One turn sends every row of this set to another row. A few are shown first. Where does it send the rows asked after them?
Z653: [-22.1  14.8 -12.5  15.3  -4.3  -5.6 -19.7 -22.7 -24.2   4.2   8.2   8.8
  12.8 -10.9 -17.2  -5.0  -6.3  -7.3  11.5   7.8  -0.4  -6.2 -30.1 -11.8
  22.1  -2.7  35.2  -0.8   2.0 -12.0 -33.1  -7.0  -6.8   3.6  -2.1  22.8
   2.0   1.7  -4.6  -6.3  -5.0   7.6   1.7   3.2  19.4  13.4   6.8 -13.4
   6.8 -44.2  -2.4  18.3  -2.5  -1.6 -21.9 -11.8  25.0  22.5  -1.5   3.1
   6.7]
Z695: [-10.6  -2.0 -34.7  13.9 -14.7 -22.3   4.6 -14.5 -25.1  -9.6   0.3   4.5
   2.9 -13.1 -15.7  -1.2   1.3  -2.6  11.7  20.0  -8.5  -1.3 -30.0 -45.1
   3.5  25.3 -15.7  -2.2   3.2  -5.0  31.1  18.9  -2.0  17.0  -3.4  26.3
   1.1   8.9  44.9 -11.3   7.5   9.3   2.8   8.0 -11.9  -0.4 -21.5  -0.7
  -9.0   2.2   7.4  12.2  -6.3  -0.1 -28.6  -6.0  -0.2  26.9   1.1 -11.9
 -15.9]
Z709: [ -2.9   4.4 -26.1   3.5  -2.0 -11.0  -9.6 -22.1 -17.7   6.4  -4.0   9.5
   9.3  29.9  -1.6 -24.2  -0.2   2.1   3.0  -3.2   1.3 -21.1 -10.2 -10.3
   6.6   1.8 -16.0   3.3  -5.5 -17.1  -2.9  37.1 -11.1  -0.5 -10.3  12.6
   3.4   2.1  -6.8  -3.4  -7.9   8.4   7.9   2.0  -0.8   7.3 -24.0  33.0
 -18.0  -1.6  -6.9  -1.9  -6.7  -1.3 -15.4  14.1  34.2  -3.9   8.7 -29.1
  -4.1]
Z892: [  8.0  -9.1  -4.9  11.5  -5.8  15.7  -5.8 -24.0 -23.0  -1.0  -6.8  10.0
  10.5   9.7  -3.6   1.6  -0.4  -6.3   5.2   8.2  -6.0 -18.1 -14.1  13.2
   9.4  -8.1  33.9   0.4  -1.0 -15.6  31.8   5.5 -10.9   5.8  -8.0 -18.6
  -5.2  -7.5  20.4  -6.4  -8.8   4.4  -5.5   3.0  18.4  18.7 -17.5 -22.5
  -6.6  60.3   6.6   9.9  -2.1   1.1 -23.4  13.9  16.6   0.9  -1.6 -22.6
  -5.1]
Z752: [-27.1  16.5 -12.8  14.3  -3.5  -7.2 -20.3 -23.3 -22.9   0.9   9.8   6.3
  12.6 -10.3 -17.9  -3.7 -10.2  -4.4  13.4   9.9   1.1  -8.7 -27.5 -11.4
  23.2  -4.0  35.4  -1.5   3.9 -13.9 -35.1  -7.3  -6.0   2.5  -3.7  19.9
   0.4   2.5  -3.0  -5.5  -3.5   7.6  -0.5   2.9  16.6  10.9   6.1 -16.4
   4.3 -44.6  -1.1  19.6  -5.5   1.1 -22.0 -11.2  23.1  20.7  -2.7   1.4
   8.0]
Z442: [-27.2   7.3  -8.4   4.4  -8.2  34.0 -11.5 -11.0 -26.9  -0.7  -4.4  16.5
   8.0  -6.5  -4.1  -1.3 -12.3   5.9   4.9   5.6  -0.1   2.3  -7.5 -17.1
  19.2  18.0   7.2 -14.0  10.5  -4.2  -1.9 -51.0 -16.0  17.5  -8.0  -7.0
   4.1 -13.2   8.3  -7.6   1.9  11.2 -18.1   4.6   8.1  24.1  11.7 -25.1
  -9.6  13.5   6.8 -11.5  -3.8   5.7 -33.1  -1.8  -9.3  36.2  -8.0 -15.0
  13.0]
Z615: [-23.9  16.0 -11.7  13.8  -3.0  -7.7 -19.4 -21.3 -23.1   7.6   6.2   8.0
  16.9  -9.1 -15.7  -4.3  -4.4  -8.5  10.8   4.7   0.9  -7.8 -29.8 -11.6
  24.0  -6.2  35.1   0.6   2.4 -12.3 -32.9  -7.6  -6.4   1.8  -5.8  21.9
   2.0   0.9  -3.4  -6.7  -6.3   6.6  -1.7   2.1  18.6  13.8   8.4 -14.9
   3.8 -43.0  -3.2  22.4   0.6   0.4 -24.6  -8.7  24.6  21.5  -4.3   4.7
   4.9]
Z488: [ -1.8   4.1 -25.8   4.3  -3.1 -11.2  -8.9 -23.6 -18.5   4.3  -1.6   9.5
   5.4  28.1  -4.5 -22.5  -2.0   3.2   4.0   0.9  -0.8 -18.5  -8.1 -10.7
   5.6   4.3 -15.7   3.2  -6.7 -17.3  -3.0  37.6  -9.3   0.0  -9.2  12.2
   4.1   3.6  -8.6  -1.2  -6.0   7.9   9.8   2.6  -1.1   6.7 -24.8  32.1
 -17.7  -2.7  -5.8  -4.4  -7.1  -0.8 -15.2  11.2  34.3  -5.3  10.0 -31.9
  -1.3]
Z694: [-23.4   5.8  -6.5   6.0  -9.1  33.7 -12.2 -10.7 -25.4  -0.7  -4.1  16.2
   5.1  -8.0  -4.0   1.5  -7.7   3.6   5.6   7.3  -1.2   4.4  -8.1 -13.9
  20.1  20.2  10.2 -14.1   7.4  -3.5  -3.6 -52.0 -17.3  16.9  -7.3  -5.7
   9.6 -12.1   7.5  -8.2  -0.5  11.1 -13.4   6.1   8.8  24.9   9.7 -22.6
  -6.5  16.4   6.0 -11.9  -2.3   4.0 -30.1  -4.5  -7.6  36.5  -7.8 -15.3
  14.0]
Z866: [-27.0  17.1 -13.2  13.4  -2.3  -7.4 -17.4 -21.8 -24.5   6.5   8.2   7.5
  15.4  -8.8 -15.7  -6.0  -9.7  -5.1  12.2   8.4   3.8  -8.1 -29.2 -12.8
  22.6  -7.1  33.2  -1.5   5.6 -14.2 -33.8  -8.1  -5.5   0.4  -7.3  20.9
   1.4   1.2  -1.4  -8.0  -4.9   7.3  -3.6   2.8  18.1  12.3   7.2 -16.5
   1.6 -46.0  -1.4  22.6  -2.8   2.1 -24.2  -9.1  22.3  20.3  -3.6   3.6
   5.4]
Z584: [  6.9  -6.9  -7.4  14.1  -7.2  16.6  -7.4 -25.8 -22.2  -7.9  -1.2  10.3
   2.5   6.5  -7.1   1.6  -2.2  -1.4   8.8  16.8  -8.2 -16.4 -12.9  14.5
   5.8  -0.8  34.5  -2.8  -2.3 -16.9  29.4   3.7  -7.8   9.1  -1.7 -19.5
  -3.3  -6.5  16.7  -5.8  -4.4   6.9  -4.6   3.6  15.3  16.1 -19.9 -23.8
  -4.4  58.8  11.4   3.9  -8.8   0.5 -20.2   8.8  14.3  -1.3   0.3 -28.7
   0.9]
Z93: [ -8.7  -2.5 -32.6  11.8 -12.9 -22.6   5.4 -11.3 -28.2   0.3  -5.4   7.8
  13.9  -8.2 -11.9  -0.4   4.1  -6.9   8.5   9.6  -4.7  -2.0 -32.5 -43.2
   6.5  18.7 -16.0  -0.9   6.5  -4.3  33.4  18.6  -3.6  15.9 -11.9  26.0
   0.7   5.1  49.5 -13.8   0.8   8.9   2.3   6.9  -7.8   4.7 -19.5   1.0
 -13.5   3.8   2.6  20.3  -2.1   2.0 -31.0   2.1  -2.7  31.6  -1.7  -6.6
 -22.0]
Z746: [-12.7  -0.5 -34.5   9.4 -11.2 -21.4   6.0 -13.5 -28.4  -5.9  -2.6   4.6
  11.0  -9.4 -11.8  -2.2  -4.3   0.6  11.8  16.3  -3.9  -3.2 -31.7 -47.1
   5.9  19.8 -19.3  -3.5   7.1  -5.5  32.0  18.2  -0.8  14.7 -10.8  24.2
  -1.2   7.2  49.0 -12.9   6.9  10.4  -1.7   7.8 -10.9  -0.5 -19.6  -1.5
 -15.1   0.0   5.9  17.0  -6.7   2.9 -31.7   2.5  -4.5  26.6  -1.4 -10.3
 -20.3]
Z860: [  2.0  -4.1  -8.7   6.7  -3.8  16.8  -3.4 -25.8 -24.1  -2.4  -7.0  10.0
  13.0  11.8  -4.5   0.0 -10.5   2.7   9.4  11.9  -2.5 -19.8 -14.0  10.4
   9.2 -13.2  29.9  -2.9   3.5 -17.5  32.0   4.6  -5.7   4.8 -12.3 -21.2
 -11.4  -8.1  22.3  -7.9  -5.1   6.4 -11.7   2.7  15.5  14.3 -19.3 -26.0
 -12.4  54.0   8.4  13.0  -7.8   5.0 -25.7  18.4  12.5  -4.0  -3.5 -24.0
  -2.9]
Z383: [  0.2  -4.2  -8.5   9.6  -3.1  16.0  -5.0 -29.8 -22.9  -9.5  -1.6   8.8
   5.6   7.5  -8.5  -0.4 -11.7   5.0  13.5  20.5  -4.1 -19.4 -12.2  10.4
   8.1  -5.5  30.6  -5.5   2.5 -18.9  29.0   5.3  -2.7   8.2  -3.5 -22.5
  -9.0  -4.3  19.1  -6.2  -0.2   7.9  -9.9   3.8  12.6  11.2 -19.8 -26.9
 -10.0  54.9  11.9   5.1 -11.2   4.6 -22.1  11.7  10.8  -7.0  -1.2 -27.7
   1.9]
Z310: [ -5.7  -4.2 -31.3  16.6 -15.2 -21.8   6.4 -10.7 -26.8  -2.9  -2.7   7.0
   8.5 -12.0 -14.9   0.4   7.6  -5.9   7.6  12.5  -8.9   1.6 -30.7 -44.0
   4.5  25.0 -14.2  -0.9   1.9  -2.2  32.1  19.0  -3.3  17.3  -5.8  27.5
   5.0   7.2  46.5 -12.7   1.4   8.0   7.6   8.0  -6.4   4.7 -20.9   2.9
  -8.8   8.1   4.4  14.4  -4.5  -2.0 -30.0  -5.1  -0.2  33.3   1.6 -11.2
 -18.9]
Z11: [ -2.4   4.3 -25.7   7.2  -2.4 -13.7  -9.2 -22.8 -18.0   6.1  -3.3   9.0
   6.2  29.1  -2.7 -22.3   1.9  -0.1   2.3  -1.5  -1.3 -19.5 -10.8  -9.9
   5.5   3.5 -15.8   5.1  -6.8 -16.6  -2.7  36.7 -12.0   0.4  -9.0  13.7
   4.4   3.0  -7.2  -3.0  -8.3   8.7  11.1   2.2   1.0   8.1 -23.5  33.7
 -15.5  -1.5  -7.6  -3.0  -5.4  -0.7 -15.2  11.2  34.0  -2.8   8.9 -31.6
  -1.6]
Z421: [ -5.0   5.8 -27.5   4.9  -2.2 -12.0  -8.7 -22.2 -17.2   5.5  -2.3   9.0
   7.7  28.7  -4.4 -24.0  -2.6   3.3   2.4  -0.4   1.5 -20.7 -10.4 -10.4
   6.0   1.7 -17.1   3.2  -5.2 -17.6  -2.4  36.9  -9.6  -0.8 -10.4  12.5
   2.4   1.4  -5.6  -2.9  -5.4   8.4   7.5   2.9  -1.7   8.0 -23.5  31.5
 -17.5  -2.6  -6.9  -1.5  -6.9   0.1 -15.9  11.5  32.8  -5.9   8.5 -29.9
  -0.5]
Z97: [-23.5   7.5  -7.9   4.7  -7.2  33.8 -10.2 -10.1 -27.3   3.3  -7.1  16.8
  10.8  -5.7  -2.2   0.9  -8.9   3.2   3.2   1.1   0.8   2.4  -9.7 -16.8
  21.1  15.3   7.0 -13.6  10.2  -3.6  -1.2 -51.2 -17.3  16.0  -9.2  -7.0
   5.0 -14.7   9.2  -9.6  -2.1  10.7 -16.4   5.2   9.2  26.1  12.4 -23.5
  -9.8  14.4   3.7  -7.6  -0.6   6.1 -34.8   1.1  -9.2  37.2 -10.5 -12.8
  10.0]
Z957: [-21.1   6.2  -5.5   7.0  -9.3  33.5 -11.9 -10.0 -25.2   2.2  -6.1  16.4
   8.3  -7.6  -2.5   0.9  -3.2  -0.6   2.8   1.7  -2.3   3.3  -9.7 -15.6
  21.1  18.2   8.8 -13.4   7.3  -3.3  -1.6 -51.5 -18.7  17.5  -8.4  -4.6
   6.9 -12.5   9.3  -8.1  -3.1   9.7 -13.4   7.2  10.3  26.7  10.6 -21.7
  -7.1  16.4   3.7 -10.4  -0.1   2.4 -31.5  -3.5  -7.7  39.1  -8.1 -13.9
  10.7]

Z892 moves to Z584
Z866 moves to Z615
And these:
Z97 moves to Z957
Z310 moves to Z695

